One turn sends every row of this set to another row. A few are shown first. Where does it send the rows asked after them?
sazib: [  9   0 -14 -11  -5  16   0  -6  -7   0  -8 -12  -4   3   0   3]
bifod: [  4  18   7  -7   5 -16  -1 -10 -13  -3   5   0  -4  -8   1   2]
ritop: [  4  23   6   2  -1 -15  -7  -3  -6  -2   3  -3   0 -10  11  -7]
neb: [ 16   1  -3  -5   8   7   4 -11   9  12  -9  -2  -7   5   2  16]
Benad: [ 11   7  -8 -11  -4  17   1  -3   0   8  -9 -16  -8  -2   2  10]
sifa: [  5   0   4 -12   4  11   6 -18   9  13  -6   0   2   6  -8   8]
Deti: [-16  17  12   5   3  -3  12  -3  -2  -9  12  -3  -3   2   3   6]
Zisag: [ -8  14  13   4  -3 -13   0  -6 -10   2  10  -6  11  -1  -6   4]
depud: [  9   1   2   5   6  13   0 -10  10  16   2  -2  -4  19   1  11]
Dupu: [ -5  21  16   6  -1 -10  -3   2  -3  -5   1   5  -2   2  13  -8]
vasar: [ -4  14   8  13  -6 -13   5   9   0   1   6   3   4  -4   3 -11]
rola: [ -9  23   9   5  -3  -4   9  -1  -1 -14   2   1   3  -4  10  -2]
viri: [ -8   0  -3  10 -16   2  -8   0  10  18   7   2   0   3   1  -4]
labo: [ 11   3  -2   0  -4  16  -6   7  -2  16  -4  -5 -13  16   2  -1]
dibiv: [ 18  -6 -11  -2   6   5   4 -11   2   6  -6   3   0   9  -2  10]
Kelin: [-10   9   4   5 -11   8 -14  -9   6   7   3   7 -10  14  14   1]
Kuded: [  4  -8  -2  -5  -2   9  -6   3  -1  14 -10  -5 -12  12   1  -7]
zukol: [ 10  10  -6   0 -10  -3 -15  -7   0   5 -10   3  -7  -5  16  14]
feger: [  0  13   4  -9 -21   3  -3  -9   2  12  -6   9   8  -9  -7   7]
Netog: [ -4  12  15   5   9 -14  -1   1  -7  -4   3   3 -12   4  10   4]
Duz: [ -4  20   9   6  -8 -12   2   1  -2  -2   1  -3  13 -11   3  -4]
zisal: [  4 -10  -1   1   6   6  -2 -14   7  14  -2  -3   1  16  -2   5]
nati: [ -5   1  10  -8  -8  18   3   1   3  11 -14  -9   1   9  -6   7]
lufit: [  0   4   4  -4 -11  21   2   1  -5   5 -10  -5   5  17  -6   6]
Ker: [ -1  18  -2   8  -1  -7   8   4   0  -9   8   0  -4 -10  10  -9]
tutov: [  2  16  -2   2   3  -7  16   2  -5  -5  13   1  -7 -11  -3   2]
Giz: [ -7  13   0  -7 -16  15   9  -8   5  -5  -4  15  -3  -1   1   6]
vite: [  5  -1 -18   7 -11   1   3   2   6  -1  -4   6  -8  -8  11   9]
fipag: [ 10   5  -1  -5   0  17   9 -16   4   9   1   4   4  14  -9  10]
nunak: [  1   7   5  14   2 -18   4  10  -8   4   9   1   0   0  -3   1]

Ker goes to vasar
bifod goes to Netog
depud goes to fipag
And these:
sazib goes to Kuded
feger goes to zukol

One turn sends every row of this set to another row. A few are shown first. Where does it send the rows asked after them?
bap: [  3  -4 -17  27   2 -17   3   9   5   5  -8  -4 -13   6   7  12  -4   9
 -19   4   3   2  -2  -1]
kuz: [-17   0  -8   5  -9 -12  12 -10 -13   3   2 -11  10  -4   6   6 -10  -6
  -8 -19  -6  -6 -15   4]
mev: [-17   0   4   8   0  -4  13 -10  -5 -11  -6   2  13  -5   7   9 -16   3
  -9 -12  -1  -7 -10  12]
nuked: [-28 -20 -23  12   8  10   6  -1   0  -7  -9  -4   9 -10   9  11   4  -2
  -8 -17   8  -5   1   1]
Givo: [ -8  -4 -10  17   3   0   7   7  -9   5   3 -30   0   2  -9  -5  -4  10
 -15  -4   2   9   5 -15]
Sura: [-14  -3  -9  29   0  -6  13 -22  -8  -2 -16  -4  -3   8   3   9  -3   9
 -20   0  -8   0  10  -4]
nisi: [-12   9 -16  14  -1   8  -7   4  -3   3  -7   4   2  15  20   9  -4   2
 -21   1  -1   3 -11  -7]
liris: [-12 -19 -21   4   3 -13   9   5 -12  -2 -16 -13  -7  -6  -4  -9 -11  15
 -22   2  -4  -1  -3   1]
Gona: [-17  12 -14  14  11  -5   2   0  14  -8  -7   0 -17 -15  -9   8  -3   6
 -20   0  -3   5  -5 -15]
vinob: [ -2  -9 -23  20  14  -6   7  -7  -5 -15   4   4  -7  -3   7  14  -1   0
  -6 -10   9   2 -12  -9]
Voto: [-12 -13  -6   8   1 -11   9  14  10  -4 -15  -1 -10   0   2   5  -6   7
  -7  -1 -10   4 -26  -2]
Bopof: [-17  -9 -19   6   3   2  17   1   2   5 -20 -10   6 -10  11   7 -12   5
 -34  -2  -1  18   2  -9]
fuso: [-21  -3  -5  26  12  -9   6  11   9  -3   7 -11  -5   2   3   7 -17 -10
 -26   7   0   8  -3 -12]
Nuz: [-12 -16 -19  -6   6   9  -1   8   1  -6   0 -12 -10 -11  -4   5  -6   4
   1  -1   2 -12  -1  -2]
mar: [-26   5  -6  11  -3   8   4  -7   1  15  -7  -5  13   1  11   9  -6 -13
 -15  -3 -15  -4   4  -3]
kadeb: [-24  -9  -8  12  -6  -9  19 -11  -6  -3 -20 -14  -3   2  -1   0 -15  12
 -24   0 -12   9 -11 -11]
rone: [-22   3 -15   6  10  -4  -8  -2 -13  -1   9 -15   3   4   8   8   8   3
  -3 -11  -3  -5  -1  10]
dalug: [-13 -16 -22  -1  -3   3   0  14  11  11  -8 -14  -7  -8  -2   2   5   3
  -5  -2   2  -5   4  -5]
sok: [-30   2  -4  14   0   6  -9  -1 -10   0  -1 -16   3  10   1   6   8   4
  -1  -8 -10   0  -2  -3]
Guziz: [-21  -1 -12  10  -5  -3  -4  -2 -25  -6  -2 -10   3   9   7  -6 -14   5
 -25  -3   1 -10  -2   6]
fim: [-17  -5 -19  -3  17   1  -3   3 -11  -8  12 -16  -4  -8   3   5  -5  -1
  -4  -4  -1  -8  -2   8]
teraf: [-29 -11  -1  29   6   3   9   5   9   3 -12 -13  14  -1  -2   3  -3   2
 -14  -6  -1   0  11  -3]
nevel: [-20 -15 -24  -3   9  -3   7   9  -3   2 -17  -7  12 -14   8  -1  -3  10
 -17 -11   2   6  -8   6]
kavus: [-14 -10 -18   7  -1 -10   8  15   6  15  -1 -27  -2  -3  -5  -5   2   4
 -13  -5   1   5   1  -9]
gopuz: [-12  12 -25  16  11  -2  10   2   7  -9  -6  -9 -22 -13  -3  12  -2  10
 -21  -5  -3   2 -16  -6]
kam: [-27 -20 -16   4 -10  -5  15  -1   1  -7  -6  -4 -13  -8  10  10 -14 -14
 -25  -4   2 -10  -4   4]
luzit: [-23 -22 -11   0   0  10  10   2  -6  -8  -8  -8 -11 -15   5  16  -9 -15
 -16  -6 -14   0   0  -7]
gen: [-31   1   0  22  12  -1  13 -13  -2  -2  -5  -1   9  -2   8   9  -8 -11
 -19  -1 -11   2   6   6]
zev: [-13 -18 -13   6  -8  -5  12   1   6   1 -19 -14  -1 -11   5  24   1  10
  -6 -17  -8   1  -4  -4]
vami: [  1  -7 -18   4  -1   1   6  -8 -24  -5   2  -5  -4 -10   9  13 -10  -7
 -19 -10  -1  -4   6  -1]
pofi: [-21  -8  -7   9   4 -14  15  -6  -3  -3  -2 -25  -3  -3  -5   6 -24   5
 -20   3 -15  -1   0 -12]
Fomub: [-19   0  -3  18   3  14  -5   3 -13  -1  -1 -22  -1   7  -6   0  -2   5
 -11   0  -8   7   5 -14]
mibaz: [ -8  -3  -4  19  -3   7   8 -15   0  -2  -9  -9   5   4  -1  14 -14   8
  -9  -1  -8 -10  13 -16]
Tibuk: [-23   3   0  15   0  -3   1   5  -7   3  -9 -12  24   3   5  -3 -10  12
 -18 -11   3   1  -3   6]
fepo: [-14  14  -2  10   7  -8   8   5  18  -5  -4   3  -8  -2  -5   3   3   8
 -20  -5  -8  -1  -6 -16]
zimu: [-11  -4 -21   5   5 -15   7   2  -1  14 -13 -19   2  -9  10  16  -9   8
 -27  -1 -11   9   8   0]
nezi: [-10 -10 -14   5  21   8   3  12   4  -6  -7   9  -5  -9  11   9  -4  -7
 -16   4  -5  12  -8  -7]
lileb: [-27  -2 -21  16   2 -10   4  -2  -5  -4   5  -4 -10   8  11   3  -6 -12
 -14  -3  -5   0 -27  -4]
paf: [-12  -1   2  21   0   3   5   4   7 -14   0  -4   8  10   4  11 -15   9
  -9  -6   6   2 -15 -19]
sifug: [-29 -17 -18  17  -1   7   2  -7 -15 -15   0  -6  -7   3   5   4  -5  -7
 -15  -6   3 -17   2   0]
sanem: [-18  11 -12   2   1   3   1   7   5 -14   1   4 -12  -4   8  13   9   0
 -26 -17   0   1 -10 -13]
Kadur: [-17 -22 -13  26   4  -4  10   1  -1  -3 -14 -13 -10   0  -8  -2  -5   6
 -19   5  -4  -7  15  -7]
nad: [ -7  22  -5  17   4  -2  13   7  10  -1   0  -3  -8   4   1   2   1   6
 -25  -7  -7  -7 -10  -4]
Bemu: [-12 -20 -20  12  -6  -3  22  -4   7  -6 -12  -9   0 -12   8  17  -7   4
 -19 -16  13   1   1  -7]
Torat: [ -8  -3 -12   0  -7   1   4  -4 -11  -4 -10   7  -3  -5  16  10 -15  -1
 -24  -2   3 -11   2  14]
lidun: [-16  10 -21   4   8   0  13   9   6 -11  -3  -7 -18  -4   9  11   7   6
 -26 -14  -6  -1 -19  -5]
ses: [-13  23  -8  23   1   4   7   4   1  -4   5  -6 -14  -5  -2   5  -7  -4
 -24  -6   0  -5 -14  -2]
rar: [-18  15  -7  16  -3   3  -2   2   1 -14   4   3 -14  -9  -3  11  -2  -4
 -20 -13   7   0 -12 -12]

fuso goes to paf
fepo goes to nad
Tibuk goes to Guziz
And these:
dalug goes to kavus
luzit goes to zev
gen goes to mev

One turn sends every row of this set to another row. A few are shown first. Where does it send the rows asked after them?
Gis: [  3  -3   7   1  11   3 -26  14   2   3   2   9  -1  -8   5]
tigub: [-10   6   4   0  -9   6  11   3 -11  -4   0   0  -1   7 -11]
Nusub: [ -4  10   8   0  -6   6   4  -2  -3   6  -3   2   4  10 -16]
mozul: [  5  -6  -9 -10   6  -2  -2  15   1   5  -5  -3 -11 -19   8]
sike: [  4   7  -5   3  -3   2   2   5 -12   0  -5  -6   4  17  -8]
lidat: [ -9  -3   6  11 -11  14  11  -9  -4   0   4  -4  -4  -2  -2]
rek: [ -9  12   2  -3  10  -4  -1  -1  10 -10   6  -8 -12 -15   7]
Pab: [  1  -2  -6   3 -10  -6  -2  -4 -18   2   5  -4   1  15   4]
vud: [ -6   4   1   8  -3   3   6  -1 -15  -8  -6  -4  10   8  -7]
gon: [ -4   9   6   2   4   1   0   2 -12   8  -1  -7   0  15 -12]
Mumad: [  9 -10  -8  -7   9   3   1  15  -1   1  -5  -7 -14 -13   5]
Binag: [ 6 -9  2 15 -2  1 -4  8 17 -9 -9 -3 -6 -9  8]
sabof: [ -3  -1  -6   1 -11  -1   6 -12 -16  -1  -2   0   8   1   1]
sala: [ -5  -3 -15   9 -11   4   2  -4 -10  -4   3  -5  10  -5  -4]
Bitov: [ -4   5   1  -4 -13  -3   1 -10  -4  14   6   1   0   9  -7]
kel: [ -7  12   1   0   5 -12  -6   2  13  -7   5  -8 -10 -13  13]
vib: [ 16   9   6  -7   2   6  -4   2  10  -4  -3   7 -12  -4  19]
veb: [ 16   4  10  -6   1  11  -6   4  11  -5   0   9 -13   2  12]
fuf: [  3 -13   5  12  -8  -1  -9   8  19  -4  -4   2  -9  -2   6]
vama: [ 12  10   5  -7   6  15  -6   2  10  -2   0   8 -14  -8  10]
Zag: [ -1  -1   0  -1   3  -3 -28   9   2  -3   4  12   4  -7   5]
muro: [  3 -11   5  11  -5  -7 -10   7  20  -9  -5   0   1  -7   3]
mikiv: [  0   0   8  -4   8  -4 -23  10   0  -1   1  11   2 -11  12]
Masok: [ -9  12   2   3   3  -3  -8   3  14 -14   9  -2 -10 -14   9]
gunes: [  5  -5 -14  -3  10  -1  -7  16   3   2  -3  -8  -9 -16   2]
fef: [ -1   1   5  -5  14  -4 -25   8  -1  -1   2   6   5 -10   4]
netu: [-11  -5   8   1 -13   0   9  -8 -12   6   4   1  -4   4  -2]
foses: [  1  -6 -11  -5  11   4   1   6  -1   3  -6  -6 -14 -20   4]
pag: [  4  -7  -6  10  -3   7  -8   5 -17   4   6  -6   1  12   2]
gez: [  5 -11   6  10  -4  -7  -7   8  19   0  -9  -1  -3  -9   9]
zegud: [  4   9  -2   2   6  11  -6 -11 -10  16   4  -5   2   6  -3]
Padif: [  1   3   3   3   1  -2   0 -13 -13  14   0  -6   0  12   1]
riva: [ -9  14  -5  -1   8  -7 -10  -5  12  -7   6  -5  -7 -14   5]
finom: [ -6  10   4   2 -13   7  -5  -6   2   9  16   2  -3   7  -8]
Vafu: [ 14   2   5  -2   5  13  -4   1   5  -2  -3   5 -20   0  16]

gez goes to vib
Bitov goes to Pab
Zag goes to fuf
And these:
Mumad goes to rek
tigub goes to gon
sala goes to finom
gunes goes to Masok

One turn sends every row of this set to another row. A few are shown first. Where does it send the rows asked after them?
vub: [  5  -5   4  -8 -17  -2   4   3  19  -8  -3   4  -6   5  -1   9   9  -5
   5  -5  -4  22]
tutaf: [  3  -5   0   1 -22  -2   1   3  -1   4 -16   9   6  -4  -7   6  -5  -5
  -4 -12 -15 -13]
fulu: [  0  -1   3   6  10   5  -3  11  14   1   5 -10  19   9  10   6  10   2
  10   6  -7   2]
zino: [ -5   7   4   5   5 -12   6   4  21  -2  14  -5  10   1   0  11  -3   0
  14 -13  -5   1]
gerez: [  6  -7   2  -6 -19   7   5  10  21  -4   0  -4   0   2  -3   2  14   2
   4  -4  -2  16]
Mem: [ -5 -10 -13   8  -1  -4   6  13 -14  -7  11   8  -8   1  -4   9  -1  -8
  17   4  -9  -5]
rad: [  8 -20  -8   9   2  20  -1   5   9  -3 -12   3   1   2 -10   1  13  -1
   1   5  -9   9]
rutav: [ 2 -7  2 -1  4  8 -7 20  7 -2  0 -5 11 17  5  9 11  9 10 11 -6 -5]
bod: [  6  11   2  -5   7   9   5 -12   8 -11  -6  12   5  15 -11  12  -9   6
  -4  -1  -9   2]
fodu: [ 10   5  -2   1   4   0   0 -16   7  -1  -8   9  11  18  -6   9 -13   9
  -3   8  -7   7]
simi: [ -4  -6   3  11  -4  -4   0  -4   3  10  -6  12  14   7   9   0 -14   6
   4  11   8  -4]
Kire: [  5 -20  -3  10   5  13  -9   9  15  -9 -16  10   2  -1  -8   8  12  -5
   1   3  -2  -2]
nugob: [ 11  -9 -14   1   4  -5  12 -14  -3   2   8  11  -5  11 -10   8   5   4
   8  12   0   3]
gog: [ -7  -6   0  16 -13   2  -5  13   5  -8  -9  -5   4   0   8  -2   9  -5
  -3 -10 -16 -15]
gezu: [ -2  10  -7   6   9 -16   4  -7  -7 -11   5  -2   0  10   6  10  -3  -6
   4   3 -18 -13]
rebe: [ -1 -11 -13   5  -2   2   6  22  -5  -8   4   0  -1  -8  -1   6   6 -11
  14   1 -14 -12]
zaz: [-6 -5  8 14  0  5  4  1  9  9 -9  4 16 -1  4 -5 -6  1  7  8  7 -8]
gaso: [  7 -15 -17  -7   5   2  15  -2  -5   5   5   4   0  -2 -14   3  10   2
   7   7  -1   1]
Nuzad: [  6   3   0   1 -20  -5   0  -8  -3   1 -17  12  -4   3  -7   9 -10 -10
  -2  -9 -12  -8]
gavaf: [  6  -1 -15   5  -5  -7   3 -10  10 -18   5  11  -8   1  -3  12  -1   8
 -13  -9 -14  -5]
nota: [ -1  -4   2   1 -16  -1   2   3   0  10 -17   5   2  -7  -5   1 -13  -4
   0 -12 -11 -11]
gaboz: [  8  -3  -9   4 -11 -11   2  -8  13 -18  -5  10 -12   6  -7  12   1  -1
  -8 -10 -20   8]
ketu: [  1   9   0  -1   7  -8   5 -12  -1  -1   2   2  -6   8  11  15  -3   1
   0   4 -21 -13]
Tabef: [ -4  -5 -16   5   0  -2   4  14 -12 -15   8   2  -4  -1  -3   5  -3 -14
  13   1  -9  -8]
giv: [ -1  13  -1   5  -1 -15   5   2  15 -10  16   1   5  10  -1  12 -10   1
  13 -13  -5   2]
serob: [  7 -14 -12   0   3   7  16  -9  -4   5   6   2  -3   7 -16   3  11   6
   8   9  -2   5]
Biraz: [  3  -2   2  -5 -21  -2  -3   5  16  -8   8   3  -3   2  -4  12   5  -5
   5  -8   0  21]
vob: [ -8  -6   2  13  -8   5 -12   9  10  -8  -3 -14  -6   4   8  -1  10  -3
   0  -5  -4 -14]
mas: [ -6   5   5  -1   0 -12  13   8  20  -3  12  -5   9   5  -3   5   1   6
  13 -15  -3   5]
Volo: [-7 -2 10  8 -8 -3 -1 -6 -1  9 -8 15 15  5  1  2 -8 -2  3  8  9 -3]

Biraz goes to nota
zaz goes to nugob
tutaf goes to Tabef
And these:
gog goes to gezu
vob goes to ketu

One turn sends every row of this set to another row. A few are shown first. Where does it send the rows asked after them?
Samu: [-18 -10   1  11   3  -7 -13  -6   2  -7 -10  20  15  -4   9   0   5]
tesus: [ -9  13  -1  -4  -7  -1 -10   8  10   6   7  -9  11  -2   8  15  -8]
Fak: [  1   4 -17  10  -4 -15 -21 -10  -8  -8  13   5   5  -9   2  -1  -4]
dutu: [ -3   6  -2  -2   4 -15   3  -8   1 -12   0  13  18 -10  -2  -8   5]
meza: [ 19 -14  -2  -4  -7  -1  -4  -4  -2  -3  -6  10  10  10   9   1   0]
Fod: [ -7   9   8   5 -13   8 -19  11  -1   2  -4  -4  12  -6  -3  -2   6]
Rilo: [  6 -13 -14   9  -3  -6  -3  -3  -3   6  -3  14   1  10  13  -5  10]
pil: [ -1  -4   4  10 -16 -17  -6  -2  17  -6 -13   4   9  -6   1  -9  -8]
pefon: [  1  -6   8   0   4  -8 -17  -8   2  -1 -21   1  19   6  -1   2 -13]
Zam: [-17   5  -8   1   6  -8  -6  17  -3   1   3  -6   7  -7  -4   0   4]
Pokun: [  3 -16 -10   5  -9  -3  -5  -6   0   9  -6  12   2  16   9  -5   8]
kome: [-18   3  -7   2  13  -7   0   2   2 -12  -6   7  10  -4  -5  -8   5]
pego: [  0   7 -10   3  -4 -18 -13   4 -13 -13 -11  11   4   0  21  -1   2]
siset: [-7 11  2  1 -4 -4 -9 17 13 -3  1  2 15 -7  3 13 -6]
dudi: [-22   2  -3  -5  -3  -3  -9  10   1   6  -1 -12   9   3  -9   0   2]
roz: [-23   4  -9  -8   5   0  -2 -12   1   2  -1 -11   6   8  -1  -5   2]
labe: [ -1  11  -8  10  -3   3 -22   0 -12 -12   4   2  -1 -11   9  -6   1]
Muki: [  8 -19  -5   2   8  -8  -8  -3   1   6   3  18   7   8   5   2  -6]
leve: [ -7  -4  -5   2 -19  -7 -27 -14   1  -6   2   4  10   6 -11  -2  -7]
vosod: [  6   3  -6   4  16 -13 -13 -12  -8   5  -7  -7  11  -4  15   5 -11]
mutu: [ -4  14   0   6  -7   6 -17   8  -7   6   5  -9   7 -11   6   0   7]
Maza: [ -8   2  -2  -9 -19  -9 -18  -7  -7  -3 -14  -1   6  17  15   0  -2]
bupa: [ -8   4   3   1 -18  11 -27  -6  -4  -8  -4  -3   4   4  -1  -6  -2]
suguf: [  6 -18  -6  -2   5  -5  -8  -9   1  11   6  11   5  12   7   3  -7]
Nabes: [ -4   6   7   3  -5  -6 -10   5  21  -7 -12   5   9   0   5   3 -18]
pumuz: [ -2  14  -5   2   1  -7  -7  -4  12   3   2  -8   1  -3  19   6 -18]
tamib: [-21  -6  -6   4   0  -3 -13 -21  -3   9   1   1   8   3  19   5   2]
sabef: [  0   4  -9   7 -11 -17  -3 -13   7   7   1 -12   0  -7  16  -5  -9]
Muz: [ -9   5  -2 -14  -7  -7   0 -23   1   2   4  -5  15   5   0  -6   2]
bem: [ 20 -11  -7  -5  -4  -2  -3  -6  -6   1  -1   5   7   8  15   2   0]

leve goes to Muz
Zam goes to siset
vosod goes to pego
And these:
roz goes to pumuz
suguf goes to bem

